In the data rows, 128 means zero.
Here are some points, each followed by its number:
[117  84  83  71 100 102 104  97 107 108 111 125 111 115 122 105 104 110
 113 106 106  97 101 120 119 118 146 138 138 136 149 148 147 133 131 133
 135 136 136 138 148 157 157 160 160 161 162 161 162 157 139 121] 0
[ 96  90  85  82  88  80  89 106 100  90  88  97  87 101 106 106  87  85
  97  84  88  75  86 103  98  91 134 123 124 120 136 135 135 116 109 114
 118 120 120 121 134 145 146 151 151 152 153 153 153 146 145 147] 1
[139 115 124 103 118 130 120  91 117 128 141 157 148 136 147 110 124 147
 135 133 120 122 102 144 153 156 151 159 156 153 143 139 136 149 154 157
 158 156 155 155 155 147 145 140 142 140 141 140 140 143 120  81] 2
[159 161 148 134 117 130 135 123 118 117 110 116 109  45  88 134 113 122
 123 142 114 118  96  81 118 110 123  95 102 123 142 160 143 145 130 124
 120 117 123 106  84  89  96 103 101 119 108 104 126 126 110 123] 3
[103 155 150 165 130 110  95  97  97  98 100 105 112 121 113 115 100 107
  83  97  88 107  85  76  84  91 108 106 107 105 105 104 111 105 105 101
 103 104 104 108 110 112 112 114 114 115 116 115 116 113 139 178] 4
[112 110 110 102  94 105 106  75 103 112 117 122 119 117 129  88 106 117
 121 111 112 100 107 130 128 126 152 152 154 152 142 142 139 147 137 142
 146 150 150 152 153 153 156 165 163 166 167 168 170 157 135 134] 5
[116 160 157 179 150 136 134 164 144 134 130 115 129 138 128 157 134 128
 123 129 132 139 137 120 119 122  99 106 106 104  92  91  98 105 109 104
 105 106 104 108 105  98  97  99  98  98 100 100 101  98 122 153] 6
[156 162 158 153 109 116 114  85 102  93  99 117 105  59  46 107 131 123
 120 133  98  93  93  77  98  85  91  79 106 133 137 141 144 135 114 137
 132 134 137 129  94  93 111 118 112 114  84 129 129 128 142 151] 7
[ 97  74  73  63  86  83  84 108  97  86  89 104  97 107 112 115  86  94
  86  84  76  73  69  86  90  91 138 134 137 135 131 131 128 128 120 125
 127 131 132 135 136 142 143 149 149 151 151 150 151 144 115 113] 8
[103 112 119 128 155 150 142 171 172 173 153 136 140 110 142  89  91 144
 144 144 170 172 173 169 174 187 162 173 162 135 122 106 120 121 139 134
 140 142 133 161 189 188 176 175 195 186 210 176 169 169 155 154] 9
[110 111 112 122 130 125 107 122 149 136 160 158 153 215 236 255 171 145
 141 113 133 131 169 168 143 118 111 120 109 102 111 110 108 106 103 102
  99  99 101 101 127 136 119 140 141 174 195 137 158 164 130 129] 10
[160 160 154 144 116 122 127 116 117 110 100 102 102  62  59  85 110 114
 115 135 107 110 112  99 116 107 109  97 108 128 144 158 147 145 123 130
 124 123 130 115  94  92 104 105 102  97  84 112 110 108 124 130] 11
[112  93  87 101 120 111 130 187 152 127 117 107 107 125 123 165 124 107
 130 115 128 110 136 131 120 111 127 129 127 123 117 114 113 117 115 121
 124 124 124 123 126 123 122 120 122 121 121 120 119 120 110 127] 12
[140 113 118 109 129 139 133  99 126 139 144 149 143 136 143 110 134 143
 141 140 140 142 137 147 147 147 154 153 151 148 153 150 149 146 147 148
 151 151 149 149 159 158 158 157 157 157 158 158 159 156 134 106] 13
[100 110 112 117 153 155 152 178 181 179 162 142 141 112 156 124  92 145
 146 151 173 178 171 161 182 188 174 170 160 137 119 103 116 122 150 135
 144 144 133 162 177 176 169 163 184 181 192 167 173 171 143 147] 14
New points follow, each followed by the number of its nearest point above, looking only along the 2 directions in which the numbered points spread most.
[139 146 151 152 137 136 144 131 117 125 103 101 108  37  21   1  78 120
 121 144 131 131 114 111 120 139 129 134 146 150 140 135 145 142 143 152
 151 153 152 155 145 137 147 136 143 111 105 148 124 119 152 151] 1
[113 114 114 120 130 124 133 192 152 131 126 115 120 131 126 171 130 121
 127 124 131 125 135 128 125 127 103 107 108 107  99  98 102 106 110 108
 107 107 106 110 106 105 104 105 105 106 106 105 105 105 109 114] 6
[141 146 149 149 129 130 149 121  86 105  81  90  99  44  22  37  90 110
 112 141 117 116  75  77  92 121 120 119 136 148 140 139 144 145 147 151
 150 149 150 144 125 117 130 118 121  95  86 133 121 115 142 141] 7
[141 148 126 118 107 126  96  85 122 113 147 181 139  72  69 150 185 161
 153 139 117 107  85  59 116  98 111  74  95 102 123 135 121 115  94 102
 102 106 102 122 108 117 121 148 161 189 155 147 160 167 125 151] 12
[ 87  96 109 117 146 139 139 158 177 163 175 151 159 250 236 238 146 140
 141 124 153 157 204 205 171 149 138 150 131 125 111  96 111 116 135 126
 127 124 124 119 130 136 123 126 119 138 157 119 132 136 123 117] 10
[117  74  71  69 113 114 130 155 140 128 118 113 105 118 119 133 123 106
 133 118 139 124 156 137 121 111 149 134 134 130 155 154 154 127 121 124
 128 131 130 131 149 164 165 168 168 169 170 170 170 164 142 119] 2
[124 117 113 126 148 113  81  63  82  85  92 123 120 131 116 112  95 112
  60  87  51  94  32  47  63  70 148 140 135 128 148 144 148 127 125 125
 132 134 132 129 152 152 151 146 147 144 147 147 148 148 129 127] 1
[164 160 145 136 128 133 101 117 151 138 165 174 155 109 113  85 168 160
 155 133 136 131 150 136 144 130 120 114 112 108 133 146 132 122  98 108
 103 107 108 120 123 131 127 139 137 143 134 111  86 100 115 130] 12
[106 108 108 109 121 120 114 115 114 116 149 168 156 247 211 231 223 143
 139 113 119 117 119 123 111 112 108 107 104 106 108 109 106 108 110 107
 107 106 106 103  97 101  99 104  92 114 105  89  92 103 101 104] 6
[122  95  98  98 122 127 129 132 133 130 127 118 122 128 129 128 127 122
 130 126 133 138 141 128 121 117 154 148 146 138 149 146 145 137 125 129
 140 145 143 137 160 156 159 165 163 164 167 171 173 157 115  93] 2
[119 115 115 116 146 140 131 183 196 178 171 135 150 216 214 156 120 133
 136 124 158 170 221 220 192 171 151 161 126 108 124 131 118 123 125 105
 101 100 103 103 139 143 123 124 130 130 165 112 108 113 109 103] 10
[ 99 101 106 112 147 140 132 165 179 170 184 161 167 244 229 184 158 146
 146 122 160 164 202 206 175 162 145 158 134 114 110 103 105 110 127 112
 114 113 110 120 142 146 130 127 125 130 146 112 109 115 114 110] 10
[129 133 136 127 116 117 124 116 116 108 121 128 127 196 153 185 171 122
 121 120 104 108 127 124 113  99 101  95  97 122 131 137 134 135 120 125
 116 114 124  94  72  75  81  87  70  82  75  80  79  85 102 103] 6
[151 137 138 155 132 115  92 116 125 122 126 126 136 203 229 207 148 131
 126 100 127 121 157 169 124 119  93 132 117 100 115 122 115 103  87 100
  90  94  99 101 155 160 134 151 156 165 211 145 148 153 151 140] 10
[141 148 150 145 137 139 152 148 133 136 109 100 108  37  21   4  75 118
 121 149 135 140 124 117 136 150 142 137 144 151 141 138 146 146 150 153
 154 153 152 152 133 127 139 124 128  99  90 130 112 108 138 141] 12
[162 162 156 153 124 127 131 111  95 106  89 100 101  27  38  49  94 118
 118 139 115 112  84  80  98 113 113 109 124 134 143 152 146 142 128 136
 132 133 135 133 123 119 128 126 132 116 109 136 128 124 142 146] 7
[124  85  87  74 106 115 116 101 115 120 123 132 122 122 130 107 115 122
 125 118 120 114 120 131 128 127 153 146 146 143 154 152 150 140 137 140
 142 144 143 145 156 161 162 165 165 166 167 167 168 162 129 112] 5
[139 140 141 159 166 166 176 213 185 174 164 137 150 155 148 185 171 153
 166 165 182 179 197 165 158 156 114 123 122 121 106 104 108 121 128 125
 123 122 121 125 116 111 108 105 107 106 107 104 103 109 114 116] 10
[ 91  95 107 118 135 125 122 132 137 135 160 160 161 253 230 226 193 141
 138 111 136 134 161 171 133 128 116 134 123 116 103  90 103 104 119 118
 119 118 117 116 126 128 119 121 111 122 130 111 111 118 122 115] 10
[134 166 166 201 164 152 149 152 157 149 145 126 147 154 146 156 150 146
 148 143 140 151 142 148 139 128 139 157 149 138 115 108 108 138 130 135
 148 152 147 137 151 117 118 118 116 113 118 123 126 113  93 118] 10
[ 94  99 107 120 147 139 128 160 187 170 176 154 157 213 198 186 137 146
 145 125 160 162 210 207 182 160 142 156 140 122 109  95 107 108 125 122
 124 125 121 134 159 163 148 154 160 170 193 151 154 157 141 137] 14
[149 151 153 149 125 125 145 111  69  92  72  87  98  57  99  95 101 106
 108 134 106 106  63  71  75 106 108 109 123 140 143 150 147 148 141 142
 138 135 141 123 107 101 111 105 101  90  88 116 113 110 131 128] 7
[107 110 110 110 149 147 138 179 196 182 191 164 166 215 189 139 146 148
 150 133 168 175 209 204 191 178 161 164 139 118 115 110 110 116 134 116
 120 119 114 128 143 146 134 125 126 123 130 106  95 102 107 109] 10
[138 132 128 128 118 116 107 108 120 113 138 143 142 203 236 255 180 132
 129 109 112 111 137 139 115  93  95  99  90  98 119 133 118 116 101  98
  91  89  97  79  89  98  86 104  91 127 140  95 120 127 108 108] 6
[154 155 158 156 125 123 139 117  89 102  76  82  93  46  57  58  87 105
 107 134 110 111  87  88  94 114 110 114 127 142 141 146 147 145 136 144
 139 139 144 131 119 111 122 115 115  95  93 129 122 116 142 140] 7
[132  83  88  61 114 116 118 136 126 120 122 140 119 120 125 129 116 119
 125 118 121 115 120 131 129 128 145 134 129 125 156 151 152 122 131 132
 133 129 128 128 147 158 154 143 147 143 144 141 139 151 147  93] 2
[131 165 163 186 167 159 154 164 154 154 150 134 147 150 139 158 154 147
 138 150 157 168 168 132 133 140 100 107 108 109  96  96 104 111 121 113
 108 107 106 115 103 101 100  98  99  99  99  97  97 102 127 163] 6
